500 stands for zero in the data rows.
Here are some points, one per row:
642,602,394,598,410,642,506,381,403,499,559,651,406,314,528,483,643,311,717,439,570,356,485,648,485,517,351,337,590,564,577,511,448,342,593,428,629,689,554,594,595,473,360,427,507,342,586,644
576,484,525,403,396,708,519,536,512,542,439,560,580,424,547,391,326,671,301,272,564,406,629,505,706,386,549,219,572,530,417,485,576,635,439,316,421,435,469,490,567,602,570,286,610,491,382,216
553,533,412,637,583,541,493,253,453,518,403,442,471,517,423,283,523,355,434,442,515,757,432,347,662,579,605,305,334,566,494,515,541,601,720,345,409,470,663,561,514,503,588,412,325,425,706,453
526,557,512,625,333,444,615,386,459,541,275,537,547,459,238,455,538,509,542,601,451,505,621,675,519,407,404,799,389,530,719,550,329,543,637,323,548,231,364,428,478,393,633,375,683,432,453,587
441,502,361,649,661,415,381,572,548,720,646,457,594,607,567,401,617,402,211,378,435,655,546,636,518,588,436,473,665,442,583,527,478,455,520,620,493,279,598,310,644,435,557,488,719,709,585,553
573,448,605,633,271,459,529,336,382,541,585,519,638,552,641,495,536,302,509,759,466,380,523,630,511,452,504,304,597,516,237,621,567,485,403,433,474,521,382,388,159,352,589,639,549,554,682,400
782,561,490,435,379,458,519,595,376,490,363,347,447,528,356,529,653,425,569,521,364,568,465,385,326,679,524,400,306,582,314,413,479,538,453,557,434,559,626,637,656,444,571,513,438,429,508,597
480,600,520,610,583,562,495,450,532,501,478,530,702,362,427,339,603,311,482,202,486,554,643,413,432,521,463,365,509,424,445,368,570,704,586,437,612,397,595,563,245,506,369,563,471,346,474,351
450,293,544,558,621,282,464,573,585,657,569,512,305,453,455,473,472,510,659,554,369,479,466,486,401,246,719,465,367,425,636,322,299,561,518,442,362,520,667,478,446,701,626,471,797,598,333,591
545,509,395,366,383,677,502,580,682,220,387,612,379,421,619,442,548,402,539,694,463,564,470,588,394,399,614,438,703,436,452,518,596,679,363,582,515,556,539,384,426,351,756,306,652,506,689,522
567,685,524,584,246,552,667,479,571,489,517,554,422,688,245,378,407,564,575,604,510,745,431,408,444,541,445,460,422,493,429,641,628,262,541,561,657,690,415,583,604,717,436,433,602,708,476,607
549,568,422,407,490,666,522,418,394,571,530,418,289,381,530,582,668,571,426,515,518,367,226,312,415,612,609,818,558,494,339,298,398,491,558,424,579,444,634,276,485,407,679,455,723,572,429,449
241,644,342,365,432,456,628,564,567,510,493,135,667,495,449,515,733,501,554,580,446,485,680,495,423,446,479,369,614,438,408,476,321,507,479,678,588,328,517,426,316,507,478,322,315,446,509,644
285,673,478,452,344,44,333,435,424,392,476,596,527,469,438,502,521,706,267,604,774,665,501,570,475,726,368,542,494,599,540,523,429,586,452,497,421,547,462,638,570,492,605,445,464,508,509,228
286,353,378,235,559,366,458,544,533,778,257,667,562,485,698,490,633,435,474,488,435,623,546,501,440,618,622,601,668,441,515,657,696,375,572,454,529,614,606,524,304,599,207,509,334,587,533,368
583,434,442,424,695,580,491,558,407,500,554,453,393,641,510,732,567,546,602,388,585,613,455,744,295,577,610,358,553,638,468,574,387,394,324,342,650,428,356,731,366,413,606,329,513,647,567,488
443,540,492,701,540,466,438,570,558,433,536,622,755,136,504,581,628,546,493,511,681,508,582,550,568,308,531,590,389,667,619,482,596,473,507,370,557,575,622,641,722,237,413,447,532,583,722,535
515,375,400,727,501,358,380,578,459,392,517,396,421,425,544,545,420,442,644,467,385,347,598,577,330,381,516,612,373,266,553,649,527,570,589,451,402,401,502,488,409,385,404,273,475,573,487,246
422,860,504,421,454,506,210,407,456,570,549,545,428,570,462,428,523,471,444,560,331,391,465,448,420,442,421,429,313,466,548,665,452,488,631,456,473,586,365,447,434,641,482,592,525,653,607,591
515,559,244,373,571,530,513,557,377,360,280,607,658,542,279,377,205,332,391,577,468,458,422,549,549,572,675,287,563,593,453,419,214,493,272,715,537,392,368,294,633,623,351,669,553,621,399,407
478,383,669,565,511,509,442,586,531,663,478,352,585,372,634,404,680,493,347,694,625,687,402,546,394,203,422,263,622,610,492,606,490,537,432,561,527,491,542,642,349,312,522,567,523,508,380,728
400,459,704,213,470,347,407,343,495,567,539,615,474,721,466,291,406,538,610,472,529,472,650,622,338,578,483,337,369,470,274,253,420,528,483,484,513,519,551,526,827,495,620,470,438,561,355,422
420,245,381,572,518,467,569,629,437,424,622,606,384,460,431,428,560,427,386,645,664,514,428,446,396,641,422,473,374,512,587,738,731,534,607,555,503,542,711,295,451,196,419,502,646,417,335,484
374,775,417,652,547,457,545,408,734,454,400,655,473,626,470,561,464,542,540,440,496,568,550,404,712,701,306,656,410,505,621,529,465,332,438,624,501,594,475,622,408,490,509,320,540,674,363,523
528,494,479,478,434,515,557,623,275,419,582,501,353,828,314,599,645,712,666,407,582,665,468,561,764,436,326,413,580,684,547,448,475,533,502,423,644,560,418,329,522,703,377,483,640,644,663,563
549,362,633,388,359,584,610,406,599,378,594,759,507,389,629,485,600,630,443,333,441,379,378,451,382,502,599,510,471,504,515,443,491,318,710,693,260,222,541,513,475,637,480,513,674,538,606,444
572,82,324,601,351,459,365,247,561,505,448,583,475,522,639,697,378,357,297,599,610,265,382,193,561,395,618,519,514,623,701,446,488,571,271,423,766,557,314,424,670,401,418,476,500,587,581,498
620,653,514,184,551,570,583,553,713,665,631,793,480,591,453,668,594,466,620,636,495,505,504,469,416,398,437,434,524,397,596,350,472,624,504,471,406,490,478,493,502,413,392,488,609,408,403,543
637,597,419,541,481,651,454,319,422,658,423,391,382,355,635,334,594,468,441,367,519,694,606,532,492,425,434,576,499,443,376,306,444,566,620,603,562,480,445,551,476,407,349,641,370,715,377,522
359,567,690,254,648,644,547,341,509,326,533,459,529,287,288,407,614,407,338,571,123,383,551,457,605,535,337,498,559,617,539,372,410,478,548,498,387,476,507,625,501,384,447,596,467,453,519,381
721,606,533,369,405,252,542,642,494,453,605,642,484,608,467,414,698,543,589,364,279,551,427,514,542,651,419,518,476,440,431,444,509,486,277,725,405,483,445,425,684,546,551,560,290,601,320,231
415,287,429,534,395,412,507,485,420,487,207,492,657,492,479,503,458,524,332,398,399,356,343,415,627,385,444,452,430,436,450,710,474,523,321,444,671,438,398,629,592,522,327,565,407,361,470,544
414,548,507,495,450,606,429,688,376,525,542,459,342,585,650,450,538,517,593,546,605,512,580,589,533,584,579,527,361,474,647,233,673,508,470,531,384,632,159,674,488,324,506,579,705,355,597,422
343,616,443,744,367,738,561,529,543,614,612,397,289,520,539,696,586,397,307,678,356,541,522,628,761,321,464,344,510,755,640,510,503,529,644,405,304,646,475,551,581,471,470,418,460,498,512,492
508,475,613,471,546,611,511,343,364,217,526,470,587,643,630,558,549,275,431,471,511,490,561,530,344,420,381,660,269,433,405,683,378,555,522,583,581,779,718,342,457,513,589,457,418,411,331,488
524,452,494,419,489,638,348,510,468,374,419,505,369,444,519,699,521,431,267,372,248,584,613,230,499,410,246,641,451,473,423,420,540,477,562,540,464,486,389,392,363,614,682,476,517,423,498,638
516,615,677,514,494,654,458,620,646,448,704,546,557,623,696,516,322,762,646,466,395,552,550,665,481,513,627,607,653,794,531,649,313,514,743,466,702,624,356,403,536,424,444,456,600,499,588,355
315,505,711,581,467,551,497,332,542,554,443,473,633,694,509,658,644,646,429,294,576,601,630,520,465,332,476,352,533,545,400,614,650,282,334,428,455,358,441,515,580,228,661,486,476,442,780,525
428,441,480,474,555,443,504,405,338,590,459,648,594,440,592,713,488,381,758,605,701,532,468,586,583,412,441,551,689,610,521,625,537,436,584,579,390,525,599,403,545,443,610,367,589,505,526,687
503,473,485,612,675,427,439,570,498,577,615,511,521,390,630,555,155,659,477,521,481,512,307,507,644,391,498,562,453,548,415,632,406,527,648,662,386,263,516,512,325,374,623,537,254,352,545,598
686,621,669,328,477,252,551,504,599,375,765,452,476,372,538,452,166,446,286,401,373,546,460,521,502,499,517,579,671,552,376,182,628,417,360,406,501,462,561,570,562,596,445,354,724,475,461,464
506,630,449,317,668,322,453,285,555,526,502,590,423,496,571,744,347,555,586,448,374,464,500,589,472,630,479,351,377,735,503,370,752,618,419,793,524,286,465,378,482,514,574,635,628,412,293,350
617,661,364,468,499,234,750,376,532,572,574,674,624,552,718,378,508,545,430,673,378,505,585,279,346,534,448,604,693,556,593,486,509,472,373,323,558,533,419,506,342,659,695,504,486,623,461,445
378,305,342,517,307,462,624,724,730,566,573,365,498,520,498,460,449,249,478,476,481,506,475,528,465,572,416,580,375,797,486,469,514,501,594,480,577,397,604,642,474,579,729,638,341,345,622,535
290,673,524,741,608,441,738,588,337,552,501,619,450,396,714,422,277,467,498,460,560,634,349,343,217,447,534,516,449,486,594,424,219,518,503,458,371,488,559,344,361,421,408,638,722,298,300,387
491,397,619,360,315,529,613,584,355,430,429,524,483,646,551,429,450,514,189,447,562,376,547,412,510,596,648,382,485,509,523,428,312,302,470,504,397,403,335,482,408,403,212,494,397,597,408,664
473,473,731,356,580,467,462,499,592,554,320,702,233,567,392,506,462,660,430,546,483,562,691,697,705,583,560,370,614,481,550,699,415,474,288,613,503,447,704,560,318,507,443,533,534,550,691,421
677,480,515,356,536,482,429,674,590,582,529,512,620,562,289,555,432,489,582,626,622,389,378,211,472,644,309,581,528,320,195,442,478,580,494,441,321,344,592,493,378,532,418,447,493,566,786,278
459,418,466,575,604,403,354,559,758,535,552,423,435,376,311,469,457,369,546,443,439,471,390,489,330,585,364,398,446,387,533,427,613,502,688,441,568,504,78,441,431,502,355,307,568,393,380,574
265,578,432,462,464,337,510,589,587,371,542,541,429,280,675,423,473,504,773,363,731,372,400,438,581,625,518,510,576,344,383,500,643,632,469,595,354,439,409,378,416,466,472,459,306,499,533,646
638,518,658,375,488,544,485,638,522,697,641,368,517,263,351,562,543,405,560,442,696,595,758,335,380,648,572,573,169,728,641,602,417,565,359,597,460,543,516,391,548,765,425,518,346,615,444,449
564,656,544,612,647,749,516,639,408,583,434,236,394,364,492,533,624,557,453,556,511,498,411,786,386,392,453,583,361,423,641,868,597,336,122,302,524,525,436,388,456,566,531,530,545,379,779,476
373,265,358,579,559,653,455,477,394,402,478,267,385,437,487,568,601,392,730,535,519,412,606,293,563,414,420,254,273,326,512,514,656,357,455,452,310,489,601,537,674,572,672,534,597,583,362,430
744,644,635,502,707,314,467,578,462,473,520,621,511,685,423,371,631,413,513,530,614,297,497,573,673,531,832,519,427,484,567,524,549,458,860,659,675,683,342,369,369,449,718,438,402,566,677,641
469,551,432,562,490,547,508,677,422,313,448,647,453,428,469,616,554,577,490,521,605,414,355,497,448,573,468,281,301,496,435,690,422,776,623,282,522,490,611,690,602,616,472,551,469,473,505,613
379,186,436,499,574,696,590,516,447,563,425,555,454,384,499,375,363,539,477,600,524,379,473,700,545,532,298,396,498,558,536,378,528,547,485,428,445,615,444,316,521,437,411,452,250,534,438,573
347,395,424,425,544,677,488,587,452,518,392,589,647,637,769,553,478,335,638,393,421,483,520,560,690,448,578,825,371,542,423,679,403,416,520,495,479,451,407,680,401,284,514,563,742,647,617,459
459,750,514,360,625,635,490,541,440,702,489,423,531,479,544,244,366,626,586,625,569,504,400,602,535,502,382,485,497,582,515,614,717,451,383,542,448,596,569,395,669,456,483,369,628,382,577,686
631,587,450,412,396,438,452,398,575,478,512,497,559,529,383,402,566,425,429,503,621,354,617,552,540,554,515,568,388,537,244,563,526,552,645,472,430,378,478,571,778,737,240,482,646,342,268,430
598,408,545,676,408,471,430,482,558,573,535,403,342,378,391,630,402,479,500,517,531,593,518,627,414,664,614,402,609,598,362,667,414,517,515,626,586,124,740,552,456,532,407,591,389,367,428,669
418,403,578,394,418,524,595,498,549,444,631,382,560,195,333,533,483,510,482,588,604,559,423,552,480,442,486,460,278,435,423,566,329,450,578,458,513,458,421,521,516,550,677,675,366,599,502,400
386,303,607,486,281,360,484,429,473,509,186,484,658,295,519,642,272,699,475,528,318,426,234,240,720,573,477,397,569,365,756,542,483,608,477,606,676,588,700,539,542,340,402,437,468,477,607,597
629,385,388,538,881,448,715,408,467,429,506,412,414,524,413,382,397,516,712,527,488,532,613,305,436,570,517,656,469,532,483,446,621,656,466,388,313,445,420,456,612,538,580,539,520,544,629,587
351,138,510,767,502,500,477,449,576,423,557,673,652,356,327,424,594,629,532,569,481,657,552,632,436,520,510,718,730,362,451,311,338,597,398,647,548,677,494,379,421,557,362,690,618,298,671,467
604,467,447,592,677,421,721,628,418,385,292,558,490,454,732,458,601,643,344,733,446,514,444,647,388,383,274,550,660,534,505,386,673,510,891,690,626,443,553,543,516,496,403,587,410,526,588,251
831,528,642,652,361,399,307,495,486,420,464,375,605,642,574,442,542,412,773,538,329,547,605,595,608,711,398,399,495,468,573,470,469,504,346,403,398,488,515,579,456,480,595,727,387,605,403,506
590,411,555,665,784,590,397,385,694,376,399,370,483,599,567,544,592,622,460,590,491,557,416,656,409,475,549,509,283,547,373,445,523,634,442,452,386,665,611,399,456,506,453,412,440,634,357,558
631,445,508,565,569,750,511,617,394,489,386,315,567,458,615,490,306,579,529,491,568,429,687,312,401,479,529,336,582,254,505,528,393,452,652,712,646,381,565,571,548,437,560,485,467,469,634,433
462,469,519,725,584,601,625,417,410,441,611,474,555,637,602,489,379,435,381,613,507,351,380,683,378,603,525,467,368,359,611,374,443,617,154,606,550,289,481,571,586,788,467,419,287,540,656,657
390,666,574,731,445,705,400,470,688,503,439,397,774,517,705,504,609,601,502,658,648,401,458,545,621,655,550,565,671,425,513,431,427,573,520,570,445,471,499,684,626,697,531,519,675,474,374,394
569,520,675,421,504,644,517,452,472,376,647,531,469,525,474,555,492,368,403,500,506,731,576,429,503,420,529,715,716,397,603,639,591,675,582,470,328,475,207,681,671,524,426,482,575,572,464,581
459,502,684,506,533,222,614,659,495,372,436,253,448,684,648,503,372,389,505,357,592,372,494,354,302,459,420,384,566,650,519,479,525,573,579,453,417,552,596,408,607,665,442,640,607,531,740,678
546,381,280,481,329,428,705,409,480,686,627,333,516,532,577,469,376,694,363,320,364,175,543,372,556,436,629,533,517,293,569,652,442,673,446,673,480,754,436,524,342,217,361,513,581,424,526,478
These points spread out most along one direction. Take the direction at right angles to it along which they spread out most. Then take the direction at right angles to both along which they spread out most. Go by this last direction. How far along it is each point below, from 0 to 99? The average is 50, and the first point in the table lies past the average. One standard deviation of the points above along it is 16.
485,655,436,516,611,515,532,499,639,360,711,554,333,666,541,386,578,544,584,560,591,456,579,384,645,256,453,624,285,306,374,367,506,396,438,441,724,426,567,515,482,400,279,613,443,509,318,600 -> 53
656,304,540,512,262,601,312,578,560,592,462,604,502,615,574,336,497,575,566,463,468,634,625,374,542,395,516,413,454,527,473,452,368,300,431,536,407,410,418,385,576,666,511,430,275,199,512,487 -> 59
638,612,460,524,519,349,422,703,330,421,536,548,563,471,520,486,668,636,368,553,476,652,608,612,602,589,666,529,417,506,561,374,540,405,386,422,514,710,467,361,540,644,684,443,440,464,247,821 -> 51
353,608,557,413,405,335,462,322,555,580,510,577,377,375,666,302,537,457,509,338,417,548,443,660,687,446,505,586,823,548,381,488,459,608,427,481,606,492,406,614,570,543,548,547,536,427,539,444 -> 21
322,518,374,280,409,563,385,516,439,444,667,481,704,587,626,418,443,704,549,625,451,778,450,594,627,623,576,392,498,363,752,463,632,433,659,324,692,416,567,421,293,567,557,572,545,476,504,498 -> 32
480,652,632,416,455,446,575,577,626,449,409,408,485,523,502,730,477,251,445,326,529,658,286,561,540,517,679,466,593,268,694,550,544,422,505,347,520,380,510,235,698,439,471,596,162,505,371,430 -> 57
567,519,553,587,617,494,612,508,591,581,603,674,399,497,221,554,526,529,441,517,514,436,663,408,733,695,494,387,635,391,274,560,534,382,455,450,620,552,433,538,480,508,643,629,558,438,520,485 -> 45
421,495,620,381,522,471,537,363,210,711,506,438,592,584,476,733,553,287,541,501,403,658,494,611,740,484,570,617,464,284,458,406,659,427,610,531,636,776,498,694,637,577,507,321,505,415,507,445 -> 45
722,587,195,298,590,429,538,389,654,517,442,357,419,608,452,672,548,617,496,532,708,501,683,653,534,558,500,469,663,262,570,443,328,340,506,306,282,718,504,511,705,564,571,750,556,410,505,529 -> 48
371,192,748,565,636,569,469,546,564,500,421,449,533,496,565,539,513,579,702,475,367,375,526,379,492,621,421,486,707,652,359,642,547,492,613,354,625,460,348,582,501,396,507,419,471,491,157,418 -> 49
517,568,538,460,516,598,337,535,424,429,425,580,507,780,275,589,476,558,462,445,350,195,551,327,283,488,562,731,625,470,732,488,546,518,420,376,518,324,746,555,447,386,406,566,238,524,525,510 -> 51
402,612,347,724,471,575,386,635,313,638,544,619,619,432,182,762,551,587,563,433,373,463,584,550,334,377,665,563,457,543,250,503,642,513,449,403,443,669,589,620,586,472,535,604,470,677,555,779 -> 64
456,563,672,585,220,481,437,521,574,686,348,348,381,551,371,531,360,354,412,414,719,315,598,417,427,316,500,781,638,587,452,336,668,442,434,519,642,587,706,502,362,587,600,516,416,432,411,394 -> 52
428,479,397,587,443,460,525,356,566,272,577,267,552,345,623,421,425,582,645,566,356,562,388,350,541,480,654,642,311,629,476,571,607,459,558,574,545,539,637,345,344,464,286,433,385,435,460,482 -> 59
670,325,448,283,437,568,617,399,522,501,587,523,560,523,423,421,348,635,561,87,667,475,300,573,406,468,371,704,460,489,693,286,534,412,594,626,370,629,485,628,374,636,612,509,511,712,391,430 -> 41
500,585,326,501,857,556,387,469,373,475,611,487,454,622,202,436,577,480,672,514,705,397,261,357,501,258,644,599,730,628,645,552,420,400,479,643,377,702,472,708,457,589,624,484,466,365,408,407 -> 49
